One turn moves each row of this set onto another row. After a few examples, where does it send each row asked below?
golen: [ 21   7 -46   0  19  11  33   0   3  23  -4   4 -12  10 -24  14  33  -3
   3 -12   4  29   8  -9 -21  42   6 -22  17   4  24 -16 -25   1   5 -10
 -26   0 -36  28 -18   8 -12  -4  11  31]
Rupa: [ 34 -41 -39   3  -4  -5   6  38  -3   0  36 -27  23 -29 -37  36 -40  11
  -8 -14 -14 -12  20  15  -6  20  -4 -10   4  12  41 -32  18 -30  -2 -15
   3 -22  -2   7  13  -9  -5  25 -13  30]
les: [ 27  -5  12 -32   2   3  -5 -29   7   5   7  -8  17  21 -21   1 -36  11
 -10  -7 -10 -24 -16   4  28  39  -3 -12   3 -20  23  25  -8 -18 -23 -26
  25 -38 -14  21   4  15  43  -9 -10  12]
neduf: [-22 -26  28  56   4  40  -9   0 -12   4  -1  -2  -7   2  28  15 -16 -19
  -8 -15 -23   0 -11  34   8 -15  -3 -23  13  15   5 -43  13 -26   2 -22
   5  13 -20   8 -35  13  -9   7 -33  -7]
Gulut: [-27  14  10  -5 -11   5 -14  26   4  30  30  -4  -8 -40  29  -7  -4   5
 -12 -34  -1 -16 -19  11  16 -35  12 -27  11  12  24 -10  22 -20 -22  11
  -3  41   9   1 -12 -16  11  29 -46   7]
par: [-16 -62  22  25 -17  28  12   0 -12  -3  19 -19  16   0  -8  37 -31 -11
  -4   9  -4   3   7  46 -20   9  34  -6   2  -8   5 -25   6  -9  -2 -34
  20  22 -31  -7   3  15 -25  35 -10 -11]
ref: [ 22  -8  13 -25  -7 -20 -13 -33  16  -6  -6  -9  22   7 -22  -2 -13  12
   0  -1   4   2   0 -12  -1  34  19   6   4 -51 -16  20  -7   9 -26 -18
   0 -32  -3   3 -12  -5  44   1   2  -3]
zal: [ -4  -1   5   6  -1  34  24 -36  26  -7  -4  -3   2 -11   1 -17  48 -26
   3  -1  13  12 -11 -17   9   5  18   1 -22   8 -13  23 -20  21   5 -14
  -3   0 -16   6 -30 -10 -36  23  13  24]
mar: [-16  12  15 -12  -6   6 -15  29   1  30  26 -37  -6 -10  26   9   4  36
 -22   3 -24 -25  -9  -1  25 -24  -1 -25  -3  -2  12   5  41   5 -35  16
   3  23   5  -8 -11 -43  11  56 -15  13]
Lozi: [-11 -15   6  32 -14  15  -7  -3  35 -24   7 -11 -11 -27  10  -4  19 -23
  18 -29  -5   7  -6 -16  29 -19   4   0  -5  14 -29 -28   3 -11  19 -17
  -8 -21  11  12 -40 -32 -28  12  -8  30]
Zivem: [ 28  -8  41 -14   3 -14  -1 -28 -11 -15 -10 -18  32  20 -19  12 -16   2
  -9  -1 -12  15  -5   7   2  29  19  -5   6 -50  -4  17   1  -5 -26  -9
   4 -21 -29  26 -18  20  35  -5   1  -1]
dode: [  5 -44   1  14 -10  22   2  -7  36   2  26 -23  21 -47 -11   4 -11 -23
  16 -15  33   1   1 -12 -10  11  17  16  -7  13  -6  -3  -1  11  -3 -31
   7 -32   0  -8   0 -28 -43  40   6  18]
Silup: [  1 -33  23  31   0  41   7 -31  -6  -3   7  -3  22  14  18   2   8   8
 -19  29 -28 -30   2  26   3 -15   9  -3 -31  -4  14  -3  10   1   5 -22
  20   0 -14 -12 -49  13 -22  16 -19  -9]
ruvo: [ 23 -11 -44   1  20   0  -9  42  -8  17  14 -39 -16  13 -15  20 -10  45
  -2  10 -31   3   8   4  -6  19 -33 -32  19   1  32 -36  25 -21  -3  -3
  -5 -14 -11  12 -25 -38  14  25 -11  28]
Sude: [ 40  17 -48  -4   0 -15  -8  19 -12  29  18  -5   9 -25 -17   0   7  36
 -31   0 -18 -32  10 -16  -3  19 -11 -27   3   0  40 -16   9 -18 -12  -4
 -29  -7   3  12 -15 -27  16  16  -5  50]
reg: [ -7   3 -17  -8  -4 -11  13  19  17  16   1 -10 -36  -7   7  28  27 -14
  22 -29  13  41  12  11  22   3  11 -36  32   3   7 -53  -6  11   1   7
 -10  23 -10  29 -22   8 -25  -8   5  27]
Ginug: [ 15   3  10 -39   0 -10  -6 -34  19  27  -4  -1   7  20 -13  10 -23   9
  -4 -11  12 -11  -1  -2  14  42  16 -14  17 -32   7  18 -13  15 -39 -21
  11 -20 -10  12   8  18  43  -7   4  -7]
Zoz: [ -4 -21   1  22  17  44   5 -10  38 -12   3 -33  -9   1  -1 -14  19  -7
  13   3   1  20 -11 -25   8  -5 -21  -7 -14  25 -15   4   8  10   5  -9
  11 -36  -6   5 -37 -45 -21  42   0  12]
taz: [ 18 -15 -49  -1   4 -11 -23  27  -3   1  19 -13 -18 -34  -7  -5 -11  21
   5   2   1   9   1  21   6   0 -30 -30  23  -1  40 -51   5 -29  12  -5
   8   7  14  -5 -25 -19   7   4 -31  34]
Siv: [-33 -30  26  27  13  54  12   0  -5   7   2 -27 -18  39  23  27  -1   8
  -9  20 -29   8  -9  31   5  -8  -4 -24  -4   4   5 -13  19   2 -11  -8
  28  17 -30  -9 -24   1  -5  33 -20 -22]
Zon: [ 24   8  44 -37  -3 -10   3 -22   6  -5  10 -17  34  13 -17   2 -18   3
 -11 -22 -13 -10 -19  -6  26  16  22  -5  -7 -27   9  39   7 -14 -29  -2
   9 -29 -22  37  -6  12  32  -1  -9  11]
Kaz: [-11  11  12 -10 -23   9   4   9 -22  36  23   1   8   4  18  23   8  33
 -43   4 -40 -50   4  18  16 -12  29 -28 -12 -11  26  -3  21 -10 -28   4
 -11  41  -8  -2 -12   7  12  23 -18  13]
Fupo: [ -3 -17  28 -10 -31 -12   0  25  -7  13  36 -30  30 -46  -2  22 -23  -1
 -27 -19   1 -23   9  14  15 -17  38 -19  -6   4  16   1  33   4 -35   4
  -1  30   5   8  21 -12 -14  58  -4  21]
mevav: [ -4 -16 -16 -12  -9  18  29  18   7  28  13 -18  -7 -25 -18  46  -6 -31
   2 -36  18  23   4   8   5  42  23 -22  27  14  13 -17  -9   4 -21 -15
  -8  12 -27  17  41  13 -25  20  23  35]
balat: [-12  13 -15 -14  15  18  24  23  14  27  -4 -31 -35  16 -10  22  31  -3
  12 -21   1  44  -2 -15   8  25  -2 -44  26  17  -2 -11   3  13 -16   9
 -17  11 -31  38  -4 -20  -9  28  23  32]

Sude turns into golen
Ginug turns into ref
Now find these:
balat turns into Zoz
Rupa turns into mevav
Lozi turns into neduf

